In the data rows, the value 50 means zero.
Here are some numbered points:
tensor([34, 44, 60, 59, 78, 18, 46, 23, 51, 50, 30, 39, 32, 60, 52, 62, 52, 25, 49, 44, 47, 44, 52, 69, 35, 64, 68, 57,
        59, 74, 13]) 0
tensor([41, 56, 74, 52, 49, 37, 32, 41, 48, 57, 42, 40, 41, 45, 47, 52, 46, 39, 40, 65, 53, 36, 51, 67, 55, 58, 62, 44,
        49, 53, 46]) 1
tensor([60, 72, 35, 51, 44, 83, 50, 70, 52, 50, 58, 49, 49, 58, 45, 51, 41, 52, 64, 40, 47, 59, 39, 45, 48, 43, 44, 48,
        45, 45, 50]) 2
tensor([59, 55, 24, 51, 56, 65, 56, 43, 45, 57, 52, 61, 50, 56, 43, 46, 52, 54, 29, 58, 56, 73, 59, 32, 50, 35, 42, 70,
        48, 36, 67]) 3
tensor([49, 63, 54, 43, 44, 78, 40, 63, 52, 46, 47, 59, 39, 46, 35, 55, 34, 40, 71, 35, 44, 32, 42, 49, 56, 40, 44, 50,
        41, 46, 52]) 4
tensor([43, 42, 30, 54, 39, 55, 77, 77, 58, 55, 57, 52, 58, 57, 54, 46, 67, 75, 28, 61, 28, 99, 54, 43, 52, 42, 44, 63,
        42, 51, 57]) 5
tensor([52, 21, 48, 42, 31, 54, 74, 70, 66, 46, 55, 48, 38, 47, 57, 38, 69, 63, 27, 54, 41, 82, 55, 37, 62, 45, 28, 47,
        24, 69, 46]) 6
tensor([39, 38, 62, 34, 52, 66, 53, 37, 46, 56, 54, 58, 51, 31, 50, 61, 46, 52, 68, 46, 47, 26, 57, 77, 54, 47, 56, 46,
        63, 15, 58]) 7
tensor([45, 45, 75, 60, 49, 17, 34, 41, 52, 54, 49, 43, 52, 42, 56, 64, 63, 51, 28, 66, 61, 33, 55, 63, 52, 55, 61, 46,
        57, 55, 44]) 8
tensor([47, 56, 62, 51, 49, 52, 42, 47, 57, 45, 49, 47, 49, 57, 53, 58, 43, 43, 56, 54, 67, 34, 36, 46, 50, 53, 60, 48,
        48, 52, 52]) 9
tensor([34, 44, 62, 67, 66, 18, 43, 36, 43, 65, 40, 33, 43, 39, 54, 67, 59, 37, 34, 62, 48, 38, 52, 85, 40, 61, 67, 52,
        67, 62, 20]) 10
tensor([55, 35, 30, 51, 72, 40, 72, 65, 47, 59, 72, 52, 71, 55, 40, 36, 71, 71, 08, 49, 38, 99, 52, 59, 35, 53, 48, 57,
        45, 40, 64]) 11
tensor([48, 56, 77, 72, 45, 12, 46, 45, 41, 50, 46, 37, 53, 50, 67, 60, 54, 33, 29, 38, 51, 63, 46, 96, 47, 65, 66, 43,
        65, 66, 39]) 12
tensor([33, 60, 56, 41, 31, 89, 38, 77, 43, 57, 61, 49, 61, 53, 52, 59, 33, 06, 75, 35, 47, 28, 46, 40, 51, 46, 42, 49,
        49, 36, 45]) 13
tensor([58, 65, 43, 49, 53, 56, 51, 53, 48, 46, 51, 53, 54, 50, 49, 44, 43, 55, 68, 53, 46, 48, 41, 39, 50, 47, 46, 52,
        44, 61, 56]) 14
tensor([58, 86, 46, 47, 67, 59, 53, 43, 65, 47, 42, 33, 24, 49, 53, 51, 33, 55, 45, 57, 73, 41, 39, 46, 39, 64, 45, 43,
        52, 59, 27]) 15
tensor([54, 72, 44, 41, 44, 67, 51, 63, 51, 50, 56, 47, 53, 53, 55, 47, 40, 46, 67, 52, 48, 49, 34, 39, 50, 52, 48, 47,
        43, 56, 51]) 16
tensor([46, 42, 62, 47, 57, 54, 43, 37, 42, 42, 48, 62, 46, 39, 40, 53, 43, 49, 74, 40, 36, 29, 62, 61, 58, 37, 50, 50,
        63, 35, 67]) 17
tensor([45, 47, 53, 52, 69, 51, 47, 32, 40, 43, 53, 62, 46, 36, 48, 49, 43, 45, 71, 46, 36, 28, 67, 61, 54, 39, 43, 54,
        66, 38, 64]) 18
tensor([44, 62, 75, 62, 48, 25, 47, 38, 49, 56, 47, 47, 39, 40, 63, 47, 48, 45, 47, 60, 48, 34, 32, 78, 42, 61, 60, 40,
        47, 57, 36]) 19
tensor([41, 33, 75, 56, 49, 29, 35, 39, 49, 56, 36, 39, 44, 55, 54, 56, 55, 30, 45, 58, 62, 30, 54, 45, 49, 56, 55, 52,
        44, 70, 28]) 20
New points follow, each followed by the numbers of its five nearest points above, looking only along the 4 directions in which the numbered points spread most, nearest first.
tensor([67, 64, 21, 56, 46, 78, 63, 61, 47, 58, 60, 52, 59, 58, 42, 61, 39, 53, 45, 35, 37, 91, 45, 57, 50, 46, 54, 49,
        52, 23, 61]) 3 2 14 16 5
tensor([62, 83, 52, 55, 70, 42, 52, 25, 61, 40, 33, 43, 23, 48, 50, 46, 27, 59, 49, 50, 66, 42, 49, 56, 41, 60, 51, 46,
        56, 67, 36]) 15 9 19 0 14
tensor([49, 44, 62, 64, 55, 36, 50, 37, 51, 53, 38, 41, 54, 51, 57, 69, 69, 36, 64, 53, 56, 39, 56, 57, 54, 56, 55, 56,
        54, 59, 35]) 1 19 8 20 9
tensor([30, 58, 41, 63, 42, 50, 46, 49, 59, 50, 34, 46, 47, 64, 64, 54, 44, 13, 66, 48, 68, 33, 52, 26, 51, 53, 41, 55,
        43, 74, 27]) 9 16 20 14 1
tensor([36, 51, 53, 62, 55, 35, 52, 30, 53, 50, 31, 49, 45, 52, 58, 59, 57, 33, 70, 52, 49, 37, 61, 50, 54, 51, 52, 56,
        48, 66, 32]) 1 19 9 20 8
tensor([54, 38, 65, 65, 39, 01, 42, 41, 41, 45, 32, 35, 46, 44, 41, 68, 61, 44, 30, 56, 37, 57, 65, 70, 45, 64, 66, 50,
        77, 65, 29]) 12 8 10 0 19
tensor([51, 54, 58, 30, 38, 87, 50, 54, 48, 62, 54, 49, 49, 46, 51, 52, 37, 36, 75, 38, 48, 37, 41, 57, 45, 55, 54, 39,
        39, 29, 42]) 4 13 16 14 9
tensor([42, 26, 73, 51, 47, 36, 37, 38, 50, 42, 38, 65, 54, 57, 54, 49, 52, 39, 59, 42, 61, 21, 57, 51, 62, 42, 60, 54,
        52, 46, 56]) 1 7 17 9 18
tensor([64, 55, 17, 55, 73, 72, 48, 29, 46, 54, 62, 63, 41, 33, 43, 39, 56, 48, 53, 42, 50, 62, 59, 41, 46, 41, 40, 60,
        61, 27, 70]) 3 14 18 2 17
tensor([62, 56, 28, 54, 53, 67, 54, 48, 54, 49, 55, 57, 51, 50, 49, 52, 45, 55, 59, 49, 50, 56, 52, 42, 50, 42, 45, 55,
        53, 47, 59]) 14 3 2 16 4
tensor([64, 51, 22, 40, 58, 64, 73, 63, 49, 49, 65, 59, 60, 54, 50, 37, 48, 60, 34, 53, 38, 72, 51, 47, 49, 42, 46, 51,
        41, 54, 70]) 3 5 2 14 11
tensor([31, 31, 61, 38, 39, 61, 47, 34, 55, 63, 50, 48, 65, 47, 72, 64, 36, 27, 65, 45, 76, 27, 52, 43, 49, 55, 58, 49,
        59, 41, 38]) 9 1 4 20 17
tensor([51, 59, 77, 61, 36, 21, 51, 48, 36, 51, 37, 36, 40, 36, 40, 54, 56, 34, 41, 58, 26, 39, 72, 78, 62, 58, 44, 42,
        73, 56, 50]) 8 1 19 20 12
tensor([42, 47, 62, 53, 50, 40, 40, 37, 50, 48, 40, 62, 52, 53, 57, 45, 40, 33, 68, 52, 49, 31, 49, 44, 59, 46, 52, 56,
        48, 55, 52]) 9 1 17 4 19
tensor([70, 56, 25, 47, 57, 67, 55, 56, 53, 56, 65, 46, 49, 51, 53, 52, 49, 65, 40, 44, 54, 73, 51, 43, 47, 49, 44, 50,
        52, 37, 55]) 3 14 2 16 5
tensor([47, 68, 25, 45, 52, 60, 58, 63, 48, 51, 53, 34, 56, 54, 57, 52, 30, 71, 39, 60, 50, 69, 56, 43, 46, 54, 36, 45,
        41, 60, 39]) 14 3 16 2 9
tensor([45, 43, 71, 62, 41, 41, 46, 43, 52, 58, 58, 45, 61, 48, 70, 60, 61, 50, 64, 64, 60, 30, 42, 62, 54, 55, 54, 45,
        57, 40, 55]) 1 9 19 20 8
tensor([61, 44, 24, 57, 56, 70, 61, 52, 52, 54, 58, 54, 45, 56, 39, 45, 57, 59, 44, 42, 54, 82, 47, 51, 46, 43, 45, 50,
        41, 31, 55]) 3 14 2 5 16
tensor([65, 73, 50, 59, 54, 42, 52, 32, 60, 44, 35, 46, 43, 48, 59, 45, 41, 55, 57, 55, 65, 47, 49, 35, 47, 55, 46, 56,
        46, 76, 38]) 15 9 14 16 19
tensor([41, 39, 73, 52, 51, 27, 39, 31, 54, 38, 38, 60, 41, 52, 53, 52, 40, 38, 56, 49, 57, 21, 65, 49, 54, 46, 51, 52,
        59, 65, 50]) 1 19 20 9 8
tensor([59, 70, 36, 52, 47, 79, 45, 70, 44, 50, 54, 50, 50, 56, 38, 50, 40, 53, 68, 40, 42, 57, 39, 47, 50, 41, 44, 49,
        43, 47, 55]) 2 16 14 4 3
tensor([35, 32, 82, 33, 47, 23, 37, 45, 53, 40, 48, 66, 51, 29, 50, 51, 53, 60, 33, 54, 54, 10, 61, 65, 60, 46, 52, 44,
        74, 36, 65]) 7 17 18 1 8
tensor([54, 59, 67, 59, 41, 47, 37, 46, 47, 45, 50, 41, 60, 64, 49, 52, 50, 45, 64, 58, 52, 51, 46, 41, 60, 52, 56, 47,
        59, 57, 66]) 9 14 1 16 4
tensor([58, 70, 36, 42, 39, 47, 57, 41, 55, 54, 49, 32, 53, 52, 68, 43, 49, 62, 57, 71, 56, 65, 40, 34, 53, 67, 48, 40,
        50, 67, 52]) 14 16 9 15 2
tensor([25, 66, 45, 49, 49, 52, 40, 52, 44, 63, 46, 35, 65, 49, 60, 58, 50, 24, 69, 64, 45, 50, 48, 39, 57, 58, 45, 53,
        45, 57, 39]) 9 16 14 1 4
tensor([61, 59, 11, 49, 63, 66, 61, 64, 44, 57, 60, 51, 64, 53, 45, 39, 51, 66, 49, 42, 35, 81, 44, 49, 43, 51, 45, 47,
        42, 46, 58]) 3 2 14 5 16
tensor([51, 12, 82, 50, 46, 12, 38, 39, 48, 46, 48, 58, 68, 44, 61, 57, 69, 68, 32, 54, 64, 21, 66, 48, 63, 48, 52, 53,
        63, 49, 51]) 8 12 1 10 19
tensor([52, 47, 23, 49, 45, 51, 54, 51, 49, 52, 41, 47, 52, 57, 49, 39, 67, 66, 53, 53, 47, 69, 46, 28, 49, 49, 42, 48,
        41, 62, 53]) 3 14 2 16 5
tensor([66, 55, 10, 59, 74, 67, 59, 50, 41, 60, 67, 58, 58, 54, 32, 39, 51, 60, 37, 38, 46, 96, 46, 59, 36, 47, 46, 51,
        46, 21, 61]) 3 11 5 14 2
tensor([50, 50, 40, 43, 44, 69, 64, 47, 49, 50, 60, 53, 55, 51, 56, 43, 47, 54, 71, 55, 40, 49, 41, 58, 46, 54, 52, 39,
        41, 43, 59]) 14 16 2 4 9
tensor([63, 67, 54, 42, 48, 77, 48, 61, 53, 48, 47, 51, 40, 48, 39, 48, 41, 56, 67, 36, 53, 46, 35, 48, 49, 48, 48, 48,
        34, 47, 44]) 16 14 2 4 9
tensor([26, 27, 69, 40, 40, 60, 36, 64, 48, 45, 53, 56, 53, 52, 51, 62, 52, 17, 62, 40, 61, 06, 55, 35, 54, 42, 44, 52,
        56, 40, 46]) 13 4 9 7 17
tensor([43, 35, 78, 42, 50, 25, 34, 49, 49, 34, 46, 64, 46, 46, 43, 50, 53, 47, 39, 48, 52, 15, 57, 52, 58, 47, 54, 48,
        62, 44, 59]) 1 7 8 17 19
tensor([28, 38, 26, 35, 57, 34, 75, 73, 39, 55, 60, 52, 52, 58, 31, 25, 50, 54, 13, 62, 24, 89, 50, 35, 46, 42, 43, 64,
        45, 59, 78]) 5 11 6 3 14
tensor([44, 42, 65, 62, 42, 32, 56, 28, 51, 44, 50, 62, 53, 50, 68, 47, 47, 52, 73, 54, 45, 30, 54, 63, 51, 49, 51, 46,
        51, 58, 57]) 1 9 19 8 17
tensor([54, 48, 60, 63, 48, 36, 54, 27, 47, 41, 47, 61, 48, 58, 59, 39, 46, 62, 73, 57, 43, 37, 53, 66, 55, 47, 54, 43,
        52, 53, 69]) 18 17 1 9 7
tensor([70, 74, 43, 63, 55, 31, 49, 20, 58, 45, 34, 39, 38, 51, 67, 40, 44, 59, 58, 68, 67, 47, 63, 29, 46, 59, 38, 51,
        54, 87, 37]) 15 9 19 14 1
tensor([43, 19, 82, 41, 42, 18, 35, 42, 39, 49, 44, 53, 65, 45, 50, 53, 59, 58, 23, 55, 54, 23, 74, 51, 64, 49, 53, 51,
        62, 49, 48]) 8 1 12 19 20
tensor([46, 69, 53, 62, 73, 35, 43, 30, 56, 46, 29, 40, 33, 61, 52, 51, 37, 24, 50, 49, 60, 43, 47, 45, 41, 61, 55, 56,
        47, 75, 21]) 15 19 0 9 1
tensor([49, 60, 62, 39, 52, 59, 48, 50, 58, 41, 47, 58, 44, 50, 48, 53, 37, 50, 53, 45, 66, 27, 30, 51, 44, 52, 61, 47,
        39, 49, 45]) 9 14 16 4 1
tensor([61, 75, 45, 46, 38, 85, 50, 70, 61, 45, 58, 51, 38, 51, 52, 56, 35, 42, 63, 40, 56, 39, 42, 38, 46, 46, 41, 47,
        45, 57, 41]) 16 2 4 14 9
tensor([55, 56, 26, 41, 52, 52, 59, 59, 46, 52, 54, 36, 60, 56, 57, 46, 33, 75, 32, 62, 50, 76, 54, 41, 45, 54, 38, 46,
        40, 56, 45]) 3 14 5 2 6
tensor([47, 47, 37, 54, 40, 60, 61, 40, 55, 47, 56, 56, 54, 58, 59, 52, 44, 55, 65, 60, 53, 47, 44, 54, 56, 48, 55, 46,
        54, 43, 71]) 14 16 9 2 4
tensor([44, 52, 46, 45, 62, 67, 40, 42, 32, 52, 57, 58, 54, 41, 40, 47, 44, 38, 83, 45, 28, 42, 62, 60, 53, 43, 43, 48,
        59, 34, 66]) 17 18 7 4 14
tensor([71, 62, 25, 63, 44, 86, 62, 73, 59, 52, 60, 56, 43, 49, 44, 51, 59, 68, 47, 41, 40, 81, 43, 50, 51, 38, 40, 53,
        35, 48, 49]) 3 2 14 5 16
tensor([29, 51, 47, 54, 56, 46, 54, 48, 56, 51, 43, 39, 47, 47, 58, 70, 64, 25, 64, 53, 56, 29, 50, 42, 44, 56, 45, 54,
        47, 61, 22]) 9 1 20 19 8
tensor([58, 62, 07, 49, 78, 64, 42, 51, 29, 62, 64, 47, 65, 53, 34, 39, 41, 57, 59, 38, 35, 81, 45, 57, 37, 53, 42, 42,
        55, 29, 64]) 3 14 2 16 18
